rotation ticks, each row followed by its count of ticks:
The counts run from 0 to 147.
[-31  33   7  38  10  40 -22  38  16 -20   5  22 -10  -2   5   7  11   5
 -16  18  -4   7 -35   0  38  22  17  15   7   4 -23 -48  17  16   4  -4
  21  23  10] | 64
[-47 -18  28   3 -18 -10 -14  -5  15 -24  10  30  26 -46  19  33   7  18
 -14 -30  -3 -35 -11  17  18  -3  -6  -3 -29  30 -11 -19  -8   9  33 -10
 -55  22  11] | 19
[  1   0 -15  19  19  14 -29  17   5 -33   6 -30 -30 -25  36  -9  31   3
 -27  -3  -7   0  -1 -20  42  14  35  -2 -32  -1 -17 -17  13   3 -17  46
 -13  12  36] | 66
[-12  20  -3 -16  -5   5 -20  -1   0 -11  28 -33  -6  -8  27 -17  33  36
  -9 -20  55 -19  31 -25  -4 -11   3  -1 -42   3 -24  30 -12   4  -5 -55
 -11 -16  36] | 25
[  5   8 -20  47 -10 -17   4 -11 -19  36   0 -35  40  -4  22 -13  -3  20
 -28  25  12  -8  17  -2  51  29   8  -8   6  37   0  29  -1  16   2 -13
   0  30  44] | 56
[-20  29  22 -25   1  33  20  28  -2  -3  25  15 -10 -27  21  -8  65  15
 -20  20 -23   2   5  -1  -4 -22  35  28   4  15  16  15   9 -35 -13 -21
  -8  19  33] | 141
[ -8 -10  43  12 -18  46  17  16 -13  25  18 -28 -14   2   1  24  40  37
  22  -4   3 -19  -9  33  -6 -16 -36  -1  -7 -22 -25  26   6 -10   1  -3
  -4  -9   2] | 32
[  6   1   6  12 -35  35 -21  -7 -30  -5  -9 -56  16 -11  44 -10  -8  -9
  -9 -45  19 -13  36 -18  29  -1 -10 -15   2   7 -31   2  33   9 -26  -9
  -9 -40   8] | 108
[-10  35  21  -1 -16  38  30  17  21  26  38  -8   6 -47   6 -37  27  -2
   8  14   1   4 -23 -34  14  32  29  10 -10  -3  -2  34  34 -12  -2   3
  15 -22  11] | 78
[  3   7   1 -12  37 -34  -4  -3  -8 -13  43  -4 -35 -44  61 -17  17   1
 -13 -27  -6 -11  -8  14  16  -5 -12   7  28 -23  28  20  -5  -7  -4  16
 -13  41  -8] | 5
[ -2  24   6 -14 -15  28  17   9 -23  11  30 -30  -6  40  18   0   9  45
 -42   4 -12   6  -6  35   8  11 -23  25  27 -14 -19 -20  38  10  28  -3
  37  12  28] | 48
[ 39 -11 -17  54   6   8 -15  19 -49 -11  17  -9 -16  21   7  24  26  -9
   8  57   6   6 -13  13  45  -2 -13   0  14  13  19  15  -5   0  -1  13
  -1  47  38] | 54
[-24  18   8 -11  -5  12  18  22  27 -21  16  52  35 -21   9  43  21  -2
 -44  -6 -13   2   5 -27  37  -9   5  19 -21  11  -3   3  12   1  15   1
 -10  22  28] | 143
[  1 -19  44   4   7  24 -23 -16 -24 -11  38  14 -49 -28  -3 -14  21  12
  49   5  22  12   1   7  38  24 -10 -21  -2 -33 -16  -6  -9  -7  43 -19
 -10 -31   2] | 85
[ -2  -5  22   5   9   4  -8  30  28 -20  34  -6   2 -33  27  22  34  12
  43 -10 -14 -11   6  -3  14  -2  23 -23 -40  11  18  15  23 -16 -15   1
 -32   5  36] | 145
[-29   9 -32  39  17 -22  -1  -1 -38  -5   3   9  20   5  -2  34  22 -23
 -36  42  33  -5 -12  -9  29 -36 -52   2   1  -3 -12  14  -1  40  -6  22
  24   7   9] | 117
[-13 -17  -4  33 -24  42  28  -6  36   3   5 -23  46 -12  11  43 -19  -2
  -4 -43  43 -38  -4   4  -8 -16 -36   3 -31  11  14  34  17   3  19 -44
   3 -14   1] | 30
[-34   2  -5   6  32  -4 -14  -9  -1 -26  -1   8   6 -52  10   1  -7   6
 -44   6  14  -9  19  20  39   2 -17  53   6  -7   7 -28  28  10  -6  41
  15  16  45] | 128
[ -4 -13  16 -15 -21  43   0   2 -51 -14  14  -8 -29  26  26  23  29  -2
 -28 -51 -20 -11  -1  23 -11 -19 -30   3  23 -31 -29 -12  27   6  15  18
  -5 -12 -11] | 111
[ -8  34 -21  27  -1  -6  14   1 -14   5  14 -32  51  -1 -25 -11  -6  12
  33 -15  42 -26   5  -1  14  13 -31 -24  -7  31  -4 -10  15  43   4 -12
 -21   7  21] | 41
[ -7  -1  -2  36  -6 -20 -24   1 -53 -14  22   9   3 -10  10  -9  19 -13
  11 -16  23 -11   7  -9 -23 -26   0   7 -43  39  -2 -12  34  22 -14 -18
 -44 -18  23] | 103
[-11  11 -20  15   3   0  17  -5  -9 -13  25   5  18  28  20  20   1  23
 -56  18   3   1 -19  47   6   5 -31  25  11  -6 -21 -36  45  32  41   1
  35  34  18] | 49
[ -7 -38  12  -1 -47  30  -6  -4 -38  15  -7   0 -46 -18  29  12  15   5
  -8  10  -9  11  -2  39  35 -26 -41  15 -21  -3 -12  16   1  -4   8  13
 -49 -10 -18] | 96
[ 44   8   4  25  28   9 -19  10  -1 -29  29  21 -31  14  39  26  49 -12
  -3  -9 -23 -12 -35   3  24   5  27 -39  27 -15  28   6 -10   2   8   2
  17  15  -3] | 69
[-32  17  -6   4  11  40  12   3 -10 -14  24  37 -15 -40 -11  31  32 -18
  -5  36  14  12   2   3   5 -31 -11  32  13  18  25   2 -12 -24  -9 -38
 -11  33  -3] | 12
[-12  56  14  23 -12  18  -4  39 -33   9 -13  18 -10   4 -22   5 -20 -13
  21 -27  17  -6  15  -9  26  -4 -47  15   1  25 -19 -15  13  33 -16 -33
 -12 -36   7] | 105
[ 20 -23 -27  42 -20  -2  -6   0 -45   8   0 -29  12  17  24   4  15  15
   6  51  -4  21  12  -5  66  19   9  -7  -6  15  -3  33   6   9  11  13
   9  15  47] | 55
[  1 -18  -4   8 -30  -3   3 -25 -42 -28   4 -24  59 -31  -1  11  12   7
  -1 -22 -11  23  50   3  39   8  -7  -7  35   1   5  20  51 -10   2  -5
   5 -13  25] | 123
[ 13  17  -8  41  23 -12   8  34   1  25  12  -5 -17  15   6  30  -6  13
   9  43  -3 -12 -20  25  24   2 -31  15  16  13   4  -3  13  27   1   8
  20  32  40] | 53
[-23  -3   9  24 -31  58  14   7 -13   9  15  30 -42 -20  25  24  -5  -9
   9  18   2   7 -28  41   9 -28 -43   5  11  13   2   9  -4   6  -1 -16
 -42   3 -48] | 95
[ 12  53 -16 -11   8  39  25  17 -10   0  37  17  -6  15  18  19  22   0
 -22 -32  48 -45 -13 -10 -26 -20 -18   5  -4   4  12   3 -25   9 -14 -45
  -8  16  -7] | 27
[-15 -14 -37  38  17 -41  -4  -9 -68  -4  11 -35   0 -18   9   6  42 -32
 -13  19  26 -13  10 -16  -3 -28 -16   9   3  14   4  25   4  11 -27  23
   3  -2  16] | 118
[  3  17   4  32  48  13  -2  14  -1  14  -7  13   7 -25  13  22  -6  -5
   0 -16  -9   7   8  36  26 -27 -14   7  49  12  29  20 -17  -6  12 -49
   0  53   3] | 136
[  7   1  26  14  -4  26  22  12 -25   1  36 -41   6  18  41 -27  17  61
 -11 -16  -4 -16  -2  45 -22  18  -3   2  26 -20 -13 -19  35  -2  -6  -7
  13   7   9] | 47
[  9  23  25 -26  46 -17   2   2 -18  -6  40  -3 -33 -15  46  -5  18  18
  11 -34 -29   9  11  14  43   2  -4   7  26 -29  16  24  -6  -6  29 -12
   3  17  13] | 6
[  4   0  19  -7 -11 -32  40  14 -31  20  25 -32  -6 -13   1 -17  42  34
  -4   0   9 -48  -6   1 -14   7 -22  23 -31  -6   0  21  17  -6  12  24
 -15 -13  40] | 36
[-24   5   0   0 -21  40  28   3 -12 -28  57  51  -5 -42  12  18  33 -34
 -10   8 -11 -10 -46  -6  21  11   7 -21   1   0   7  -6   9   5  16  28
 -19  14 -22] | 80
[  3 -27 -36  24  20  -1  16 -12 -25 -35  29 -14   1  22  23  22  15  22
 -34  21   3  -4 -31  37 -15 -21  -7  13  -9   7   6 -29  36   4  14  23
  -6  39  27] | 50
[  0 -10  -6  28  -9  31   6 -21  -8 -15  -5 -29  42 -14   3  -9 -29  28
 -33 -14  36 -37  17  33  21  28 -28  25  27  -9 -12 -29  12  18   0   0
  17  10  19] | 45
[ 18   1  12  27  17  59  15  11 -12  22   8   8 -25 -27 -29 -10  42 -11
   5  -2  -7  33  -9  -5  18  -6   2  29   7  -4  -3  28 -10 -10  41 -49
  22 -13  18] | 74
[-10 -15  -3  23  12  49   7   0  -7   4 -12  19  -3 -51 -38  10  26 -26
 -29  19  24   4 -18 -14  35   8   0  31   4  -8   0   3  -1   8  38 -38
  33  -8  11] | 75
